In the rows, 128 means zero.
Where one turn sends some rows of the set: a few examples, then the rows asked
vuliv: [ 92 125 109 130 121 145 148 120 125 108 133 109 182 116 141 114 119 140
 121 161 121 120  96 102 152 144  84 150 117 136 110 139 136  99 129 159
 142 120 157 152 143  93 147 112 104 131 137]
Loso: [117 120 110 131 173 103 155 115 145 128 109 149 131 135 125 121  95 130
 116 106 145  98 141  96 126 149 150 140 140  97 119 121 126 156 115 122
 116 160 119 132 105  83 125 111 111 129 118]
kabab: [129 128 133  90 130 162 119 135 112 140  89 140 117 120 168  77 100 127
 123 134 130 146 141 116 131 135  84 117 124 133 119 147 132 146 170 125
 140 157 103 112 155 158 130 113 124 115 120]
viv: [119 124 135 140 140 176 132 148 122 100 124 109 146 143 112 118  68 105
 139 116 140 129 146 134 137 119 133 110 154 112 131  91 118  78 130 134
 125 133 119 103 128 132 120 156 151 151 120]
Tovuf: [110 118 122 122 101 163 124 141 148  94 105 125 167 110 135 112  75 125
 143 112 118 101 122 128 122 118  95 133 156 146 117 109 113  98 173 133
 137 124 127 101 149 141 129 145 139  95 126]
liki: [107 146 121 137 126 117 113 146 122 132 130 105 108 130 137 107 106 136
 152 128 147 172 150 156 118 134 125 135 136 105 106 123 104  98 122 161
 150 125 129 163 126 122 138 139 125 157 115]
fel: [141 121 124 104 128 164 142 142 120 140  78 136 119 130 171  84 115 122
 132 124 127 154 139 120 139 134  96 108 122 139 128 124 117 156 173 122
 132 166 101 106 148 137 137 111 120 102 128]
Rudem: [145 113 107 134 172 120 161 106 146 122 103 137 113 129 127 144  97 130
 125 111 154 118 127  89 128 158 152 137 123  97 119 123 128 154 122 121
 108 152 109 139 119 101 132 116 107 122 151]
lotet: [ 92 124 140 109 163 159 174 120  97 107 156 108 156 113 144  98 100 120
 139 130  77 140 149 115 159 118 154 156 123 127 115 120 122 147 129 123
 118 156 125  90 147 105 133 137 128 128 135]
zeli: [114 109 124  90 126 148 123 138 125 139  88 123 127 133 181  78  88 122
 131 119 115 139 140 119 125 146  85 120 134 128 123 133 117 151 160 117
 124 169  84 111 156 129 125 113 133 108 118]
lifib: [ 89 123 113 120 155 146 173 114 104 113 159 117 161 126 128 104 112 112
 171 127  79 155 152 113 153 125 148 152 123 132 100 140 115 117 121 115
 130 138 105  93 136 107 141 148 111 121 117]
zom: [102 108 114 130 165 166 174 105  95 100 142 115 149 106 129 107 110 120
 168 131  77 163 145 121 157 135 152 147 116 135 118 117 108 138 128 116
 127 137 128 102 130 112 130 142 112 132 135]
naf: [117 140 135 127 126 123 115 118 128 122 145 107  96 155 141 115 114 140
 142 124 132 154 164 147 126 137 143 125 131  96  92 119 122  99 125 141
 140 137 148 151 109 115 157 140 144 142 125]
nebep: [120 118 101 143 127 148 155 123 134  98 106 132 167  98 137 105 137 138
 111 154 121 133  87 109 127 141  78 140 109 137 107 147 115 110 131 153
 137 128 150 155 148 106 136 113  95 124 140]
zis: [123 123 144 123 139 149 155 119 126 102 141 157 167 136  93 137  76 111
 141 115 110 105 112 108 128 112 124 130 146 139 101  99 147 108 139 126
 127 157  99  99 135 126 113 157 118 113 141]
komo: [112 115 102 143 117 131 142 131 134 115 109 131 180 104 144  88 120 130
 126 142 128 125  96 111 131 134  70 156 115 137  93 146 144 107 132 131
 139 148 151 149 155  93 143 113  91 146 137]
zeto: [133 118 113 130 152  97 157 106 147 115  94 141 116 116 111 123  95 129
 104 117 153 106 122  88 130 160 137 133 133  91 125 122 126 148 136 118
 100 156 117 125 117  98 132 117 115 118 134]
sogar: [101 116 109 148 118 135 148 121 122 100 103 123 181  96 117 101 124 122
 119 160 123 143 100 113 137 142  74 148 118 130 113 146 125  96 134 138
 132 130 165 147 136 111 146 108 107 139 142]
biz: [122 133 118 138 140 144 110 121 131 119 115 115  96 138 141 117 120 142
 148 137 136 180 157 151 112 132 139 131 129 115  99 129 107 101 127 145
 143 125 148 166 117 142 150 143 120 141 122]
Tuta: [124 136 137 143 148 155 119 142 144 116 102 149 154 143 107 127  85 112
 121 103 159  95 136  99 106 116 107 134 152 127 114  89 116 133 137 137
 149 157 125 112 138 142 131 107 154 119 128]
Tirez: [118 141 129 129 134 118 109 113 121 116 136 115  84 121 120 112 103 146
 151 136 142 171 152 142 121 140 142 133 139 103  97 122 115 103 129 146
 149 119 135 151 122 144 145 150 117 144 120]
Bedu: [131 134 115 129 149 106 160 118 147 130 103 125 129 137 127 142  85 138
 109 121 148  93 122  92 124 152 143 155 118 105 110 131 139 143 142 125
  98 166 115 144 123  95 135 100 130 125 136]
dad: [132 139 130  90 109 146 122 149 124 142 105 128 121 132 176  84  97 128
 139 149 125 129 153 126 148 129  84 122 117 141 128 115 118 143 170 121
 136 163 117 119 154 133 134 105 132 113 114]
ragof: [ 93 119 125 120 172 161 173 112  90 113 140 122 162 110 123 104 103 104
 160 121  91 159 156 106 162 131 148 152 121 126 122 142 124 139 131 110
 132 136 123  82 125 122 139 132 123 127 139]
voler: [120 134 117 143 146 159 106 132 154  97 128 145 164 126 113 132  86 120
 131 110 143 106 127 113 131 129  98 143 116 137  97 111 146  90 139 141
 154 121 162 119 138 122 121 175 130 151 131]

zom moves to nebep
Loso moves to liki
Now these:
Bedu moves to naf
Tovuf moves to zis
kabab moves to ragof

